Rows swapped in pairs by one turn or mirror: which row each one swaps with
degi: [-25  10 -18   6   4  -9   1 -16  -3  10 -29   9   4   9  -8  -6 -18 -33
   4  10]
vifiv: [-15  -8 -16  10 -15  28  25 -14 -11  -9 -19   5  18  -2   8   9 -13   1
  20 -15]
ruri: [-32 -13  -1  -6 -10   7 -13   5  15 -13   2  20  24  -8 -21   4  15   2
  28  13]
Lapak: [-25   1 -27   6 -22  17  32 -15   9   9 -13   9  15  -3 -20 -11  23  14
  16   8]
kipur: [-22  21  -7  12  -3  -6  -6   6  24   7   5  32  17 -15 -24 -20   2  -1
  -2  12]
koz: [  4   6 -34   8  -5   4   8 -22  -9   0 -37   2  16   7 -28 -20  -6  -7
   6  -1]
telug: [ -8  -5  -3  14  -4 -12  24  -2 -19  10 -29  23  -2  12  14 -12  -5   4
  15  -4]
Ragap: [ -7  22   7 -24  -7   8   6   8   9  -1  17  18  25   6  -4  -1   4  26
   9  -5]
pasi: [ -5  18 -10  16  16  34   2  12 -16  -3 -20   3  10  -4   5 -13  -1 -14
 -15   7]
radod: [-23  -7   8 -18 -20  10 -10 -21  18   6 -12  11  23 -11  -8  -2  21   9
  13  15]
tedo: [  3  11 -17 -25 -15 -20  18  12  -1  14 -22   0  -4   4 -14 -17   0  -6
  -1  -1]
tovir: [ 15  26   9   6   3   5  -8   7  10   6 -26  28  19  10   1   3   5 -20
  10   2]
Pib: [ 26   5   4 -10  -1  18   0  20  -1   5  -7   6  18  -4   2   1  20 -18
  13   4]
Zirob: [-32   9   9   4   4   6  13  -3  -3  -9 -36   1  16   7 -16   1 -12  35
   8   2]
Zin: [-20 -15   1 -16 -21  22   7  15  19   7   7  -1  15   5 -31  -5  11   5
  17  17]
rubi: [ -7   3 -10  -4  -8  16   9  -3   0  -3  10 -29  21 -10 -21 -29   4  10
  18 -10]
vegi: [  3   6   3  -9   3  11 -11 -12 -17   2 -21   3  27   4  19  13   0 -17
   9  -6]
sizas: [-19  12 -15  -3 -10  44  18 -17   5  -3  -3   2  35   3 -12   6   8  -9
   7   5]
Bugiz: [ -5   4  -4  16 -12 -13  29   3 -19   5 -21 -12  -5   6   0 -21  -4  18
   6 -10]
miku: [  1  -1  26  11  -1   8  -5  10   0 -19 -20   0  11   7   9   3 -24  -5
  12   8]
resad: [-11   1  -2   1  -3   0   8   6  -6  -2 -32   9  18  -2 -15 -22  29 -39
  11   3]
Toz: [-19   4 -15  -5  -5   2  -2 -40  17   3  -8  11   8  18  -2 -11  -4 -21
   6   4]
seka: [-22  13  22   0   3  -3   5  -6  -8  13  -3 -13  -5  16 -14   8   9   5
   4 -16]
gari: [-14   7   5 -11   4 -21  -8  20  12  20  -8  -4  19  13  10  -2  16  11
  14 -11]
Rotod: [ -2   6  -6   4 -12   6  14  41 -12  -3 -34   8  28 -17  -9 -11  -5  -3
  19  -4]
dofa: [-38   7  -4  16  -9  12   9  -9   0   1 -32   0  12  -5  -2  -8 -18  34
   2   3]
Fov: [ -1   5 -16  -7  -7  39  14  -4 -12  -2 -16  17  31 -14  -4   6  -5 -20
  19   3]
gad: [  8   6 -18  21  -1   8   1  18  14  -1  -3   0  15  -2 -31 -11   7  31
  12  -6]
tud: [  1   1 -16  -6  -4   7   1   4   3  -3   2  -3  18  10 -12 -10  36 -34
  10  12]
Zamub: [ 18   9  16  -9  -8   6  -1 -15   5   0  14   6  14   0   2 -19  19   3
   8   4]
sil: [ 19  20  15   5  -2   6  -4  12  -3 -16   0  11  16 -14  -6  -4 -18  -1
  10  -8]
lotu: [-44  10  16  10   0   7   6  18   9   5  -7  -4  11  19  -8  -9 -26  14
  10   4]
muzem: [  1  22  -2  -5   7  -3 -19  14  11  12 -15  19   3   4 -17  -9   4 -15
 -14  22]
tet: [ 11   3 -37   9 -11   3  10  22   1   8 -36  -2  11  -6   1 -15  -7 -10
   9   9]
fidal: [-10  15   0   2   2  32   7  -4  -2  -3 -14  36  13   9 -11  18   1 -22
   1   5]
Sez: [-26  -4 -33   2 -10  -1  10   5   0  -3 -26  -1  19  -4   2 -24 -16 -31
  13   9]
gesal: [-39 -17 -20   9  -4   7   0  12   5   2   7 -11   9 -21 -12  -1  14   4
  10  17]
dafa: [-41   4  -4   9  -1   1  13  19 -13  -9  -5 -18  15  18   6 -16 -15  18
  13  -1]
vage: [-43   1  -9  18  -6  -5   8 -18   2   0 -20 -14  16  11  -2   4  -9 -24
   9   4]
kodod: [-17  25  -9  31  12  13  20  16 -19  -9 -18  -4  14  19   0  -8  -6  -8
   4  -8]
Narol: [-13  -8  -3 -12  -6   4   5  21 -11   0  -4  12  18 -14 -10   2  33  25
  11  17]
Mudi: [-20  -7 -13   8 -17 -31   7  12   4  -5  -2  -5  -1  -1 -21  -8 -10  19
  10   1]
risu: [ 19  -4 -13  -1  -3  14   1 -15   3   1   5  26  14  -4   7 -28   7  -1
  11  16]
viri: [-36   9  10  19   3   2  -5 -16   8   1   4   4  18  -3  24   2  -2   3
  12   7]
Sares: [  3  20 -12  21   8 -11  13  15  -2   7 -33  -2   1  12 -13 -28 -12  -9
   5  -1]
tipuz: [-51  13 -22  -1   3  10   9  13   3   5 -18  11  10  13  -6  -8 -13  26
   4   8]
muko: [-29  22   2  12  14 -18  -6   8  -3  -4 -11  13  17   2 -10 -29  -1  27
   4  15]
sorin: [  5   1 -16 -25 -17  11  22   3  10   6 -31   2   6  20 -21 -23   3  -1
   3  18]
vas: [-17 -13  -1 -28  -6   5 -13 -11  18  -6 -10 -10  23  -8 -11  -7  12  14
   8  25]
fego: [-13  -4   2 -10 -10  12   0  -5   9  -8  15   8  13  19 -33  -4  28   5
  12  14]
Nim: [-31   3  -9   0 -15   0  19  35  -5  16 -11  19  17 -22   6   6   7   6
   5  -3]
feret: [-48  29   9   3  10  12  14   2   8   6  -6  19  27  10 -16 -11  11  11
  14  -4]

muzem is swapped with Rotod
sil is swapped with tedo
dafa is swapped with fego
pasi is swapped with resad
kipur is swapped with Nim
gesal is swapped with feret
fidal is swapped with Sez

